temek: [-1.62 -5.70  4.71 -7.17]
kes: [ 5.99 -1.62  2.19 -8.43]
putus: [ 7.61 -3.99  4.77 -0.05]
tatim: [-1.66  0.68  0.82  8.56]
buz: [-3.09 -6.57 -4.21 -8.44]
Siz: [ 3.05 -6.58  4.58 -0.01]
rinu: [7.60 0.46 6.92 3.05]
zuzu: [1.90 0.46 6.92 6.38]
bisiz: [-0.06 -6.38  1.91  1.87]
succ: [-3.09] => [-6.57]
succ: [1.91] => [1.87]
succ: [7.61] => [-3.99]
succ: [-6.57] => [-4.21]
asked: [1.90 0.46 6.92 6.38] => zuzu
succ: [2.19] => [-8.43]

rul: [-0.69  4.26  4.24 -0.37]
fisor: [4.25 7.29 0.61 1.50]
Lekov: [ 1.97 -1.30 -2.77  5.90]
git: [4.25 7.29 0.61 0.68]
kenit: [4.25 7.29 0.61 2.02]
succ: [4.26] => [4.24]
succ: [4.24] => [-0.37]
succ: [1.97] => [-1.30]
succ: [-1.30] => [-2.77]
succ: [-2.77] => [5.90]

koto: [ 2.39  2.38  8.35  2.37  1.17  0.72 -4.55]
makef: [2.39 2.01 8.35 2.37 2.36 4.97 8.19]
Rav: [ 7.01  1.16 -4.48  7.02 -4.30 -4.49 -4.55]
succ: [-4.48] => [7.02]
succ: [2.38] => [8.35]
succ: [1.16] => [-4.48]
succ: [2.36] => [4.97]
succ: [7.01] => [1.16]
succ: [-4.30] => [-4.49]

dev: [4.07 4.07 2.16 8.36 8.50 2.32 8.51 5.12 8.37 4.08 3.23 8.45 4.12 4.02
 4.06 4.05]
zimo: [5.12 2.89 1.24 3.51 3.62 4.47 3.63 5.13 3.22 5.13 3.62 3.60 5.04 5.07
 5.13 5.13]
Des: [ 4.12 -1.44  2.33 -1.20 -1.09  5.08 -1.10  4.12 -1.33  4.11 -1.10 -1.08
  3.94  4.05  4.13  4.13]
nenok: [ 4.06  7.14  2.16  8.36  8.50  2.32  8.51  4.07  6.53 -2.31  6.99  6.99
 -2.20 -2.36 -2.31 -2.31]
succ: [3.22] => [5.13]
succ: [1.24] => [3.51]
succ: [4.08] => [3.23]
succ: [3.60] => [5.04]
succ: [-1.20] => [-1.09]

fupab: [ 4.06  1.29 -6.59 -7.68  3.85  4.05 -0.40  3.53  1.00]
bino: [ 0.66 -4.22  3.20 -6.58 -3.78 -3.59  3.21  4.59 -0.40]
rerod: [ 3.05  6.38 -5.21 -6.43  3.43  5.36  3.54 -1.13  3.97]
fira: [ 6.25  2.87  3.22  3.05 -1.16  2.57  8.11  6.21  6.07]
succ: [3.54] => [-1.13]
succ: [3.21] => [4.59]
succ: [4.05] => [-0.40]
succ: [3.22] => [3.05]
succ: [-6.59] => [-7.68]
succ: [-6.43] => [3.43]
succ: [-5.21] => [-6.43]

tul: [ 0.20  2.80 -1.06 -1.29]
pape: [ 3.72  4.13 -5.06 -3.25]
Gik: [-7.40 -1.24 -0.43 -7.38]
Livaf: [ 7.18  7.40 -7.40 -7.41]
Mazi: [-7.38 -7.43  7.42  7.38]
dabi: [-7.42  7.38  7.40  7.39]
Sige: [ 1.63 -1.52 -0.81  1.47]
succ: [0.20] => [2.80]
succ: [-1.52] => [-0.81]
succ: [3.72] => [4.13]
succ: [-1.06] => [-1.29]
succ: [-0.43] => [-7.38]
succ: [2.80] => [-1.06]

kasus: [3.46 7.18 7.15 3.48 7.54 3.45]
sak: [7.53 1.94 1.95 7.35 7.46 7.52]
vazi: [1.75 2.62 2.63 1.68 1.69 1.76]
succ: [7.53] => [1.94]
succ: [1.94] => [1.95]

viza: [ 5.36 -2.57 -1.70  3.02 -5.42]
sapob: [-1.21 -4.51 -2.60  3.46  0.01]
bipa: [ 5.36 -2.57 -1.70  3.02  3.12]
sepob: [-4.17 -1.69  1.76  0.64  2.88]
pem: [-3.66  4.03 -6.84 -6.70  2.89]
fep: [ 5.36 -2.57 -1.70  3.02 -4.53]
Kabog: [ 1.48 -1.89 -0.09 -1.22  0.50]
tov: [-1.72  3.01  6.12 -7.99 -0.40]
succ: [-1.21] => [-4.51]
succ: [3.01] => [6.12]
succ: [-2.60] => [3.46]
succ: [1.48] => [-1.89]
succ: [-1.69] => [1.76]

Gos: [ 1.37  1.40  1.41 -6.99]
poga: [1.17 1.17 1.17 7.03]
ramo: [-7.06 -7.05 -7.05  1.47]
zotu: [ 1.17 -7.06  1.17 -0.03]
succ: [1.40] => [1.41]
asked: [1.17 1.17 1.17 7.03] => poga
succ: [1.41] => [-6.99]

zogo: [-3.53 -4.48  4.56 -2.08  3.80  3.60 -1.78 -4.68  2.93  1.23]
pafu: [-4.90 -2.03  2.99  8.85 -2.24 -3.85 -5.06 -1.92  0.13 -5.66]
pek: [-3.53 -4.48  4.56 -2.08  3.80 -7.35 -1.78 -4.68  2.93  1.23]
Bami: [ 4.31  0.89 -3.30 -5.49  2.07 -2.01  0.83  1.58  1.84  2.74]
succ: [-7.35] => [-1.78]
succ: [2.07] => [-2.01]

lunud: [ 7.34 -0.08 -7.23  0.61]
sodi: [-0.91  6.35  1.00 -6.60]
fifev: [-7.22 -6.34  7.14 -0.65]
zos: [ 0.99 -6.33 -1.08 -1.07]
ripu: [ 7.25 -0.17 -7.16  0.69]
succ: [-6.34] => [7.14]
succ: [-6.33] => [-1.08]
succ: [-1.08] => [-1.07]
succ: [-7.22] => [-6.34]
succ: [-7.23] => [0.61]

godez: [3.73 8.59 0.57 1.50 1.59]
Sonur: [ 6.71  1.78 -4.35  0.32 -1.15]
desis: [ 1.30 -7.53  1.58 -1.86  0.56]
lefev: [-5.60 -0.37  2.34  2.36 -1.41]
succ: [1.58] => [-1.86]
succ: [1.30] => [-7.53]

feve: [-5.82  2.87  0.36  3.70 -0.05  9.37]
lupi: [ 1.48 -3.53 -3.55  0.31  4.58  9.38]
ratem: [-1.36 -3.84 -0.06  5.22 -0.53 -1.18]
Ves: [-5.82  2.87  0.36  3.70 -0.05  1.85]
succ: [4.58] => [9.38]
succ: [-3.84] => [-0.06]
succ: [5.22] => [-0.53]

Dese: [-6.90 -4.78 -4.46 -4.77  7.31 -0.26 -4.00]
zib: [ 3.25 -4.95  0.31  1.93 -4.91  8.14 -3.96]
fef: [ 4.24  3.46  2.10  2.72  7.85 -4.19  1.23]
beru: [ 1.39  2.73 -0.30 -2.63 -6.29  7.37 -7.37]
nire: [-2.09  5.26  0.70 -6.91  2.34 -0.31 -4.65]
Lilik: [ 3.78  4.78 -2.85 -1.53 -1.25  2.55 -7.62]
Pubup: [-3.13 -0.27  3.05  0.09 -0.26  0.08  5.86]
succ: [-4.77] => [7.31]
succ: [2.34] => [-0.31]
succ: [2.73] => [-0.30]
succ: [2.72] => [7.85]
succ: [-6.91] => [2.34]
succ: [-0.27] => [3.05]
succ: [-0.30] => [-2.63]

Mibuk: [-0.38  0.29  0.35  0.73  0.49  0.63 -0.76 -1.01 -0.23 -0.90 -0.57  0.32
 -0.69 -0.58 -0.26  0.47 -0.27]
lin: [ 0.28 -0.13 -0.28 -0.12  0.42 -0.04  0.10  0.11 -0.29  0.21  0.27 -0.26
  0.24  0.10 -0.39 -0.35 -0.17]
naz: [-0.04 -0.42 -0.27  0.15 -0.68 -0.42 -0.10 -0.05 -0.25  0.36 -0.55 -0.75
 -0.28  0.03 -0.76 -0.32  0.04]
kobip: [ 1.40  0.93 -2.31 -1.77 -1.52 -0.77  3.46  1.31 -0.73  3.25 -1.13 -0.93
  2.66  1.68 -1.02 -1.38 -1.88]
nufat: [ 0.36 -0.53 -0.57  0.09  0.44 -0.26 -0.15 -0.15 -1.23  0.36 -0.11 -0.98
 -0.01  0.06 -1.44 -0.77 -0.39]
mikog: [ 4.61 -4.95 -4.08 -5.46  0.22 -6.65  4.72  5.70 -4.61  6.89  2.27 -5.99
  4.83  5.48 -5.88 -7.15 -2.39]
sev: [-2.56  2.08  2.98  3.18  1.30  3.45 -3.57 -3.76  1.85 -4.96 -1.15  3.48
 -3.25 -3.02  2.54  3.81  0.72]
succ: [0.21] => [0.27]
succ: [5.70] => [-4.61]
succ: [-3.25] => [-3.02]
succ: [0.63] => [-0.76]
succ: [1.30] => [3.45]

pibi: [ 0.84 -0.95  2.63  2.23  0.70 -8.25]
toz: [ 0.11 -0.06 -0.03  0.07  0.04 -0.03]
Fasa: [-0.86 -0.95  2.63 -1.13 -0.22  4.03]
Zovof: [ 0.84  0.98  2.63  2.23  0.70 -8.25]
succ: [0.04] => [-0.03]
succ: [-0.22] => [4.03]

sosu: [ 1.00 -7.22 -0.21 -0.27 -3.61  0.48 -0.16 -1.21  1.53]
Nedag: [ 0.06  0.80 -0.85  1.54 -5.61 -0.13  0.79 -3.99  0.26]
fugi: [ 0.06  0.80 -0.84  1.54 -4.82 -0.13  0.79 -3.99  0.26]
kevo: [-1.31 -5.60 -0.18  2.03 -3.29  1.83  1.42 -0.01 -2.27]
dovir: [ 0.06  0.80 -0.85  1.54 -1.31 -0.13  1.42 -0.01 -2.27]
asked: [ 0.06  0.80 -0.84  1.54 -4.82 -0.13  0.79 -3.99  0.26] => fugi
succ: [-5.60] => [-0.18]
succ: [1.83] => [1.42]
succ: [-0.84] => [1.54]
succ: [2.03] => [-3.29]
asked: [ 0.06  0.80 -0.85  1.54 -1.31 -0.13  1.42 -0.01 -2.27] => dovir

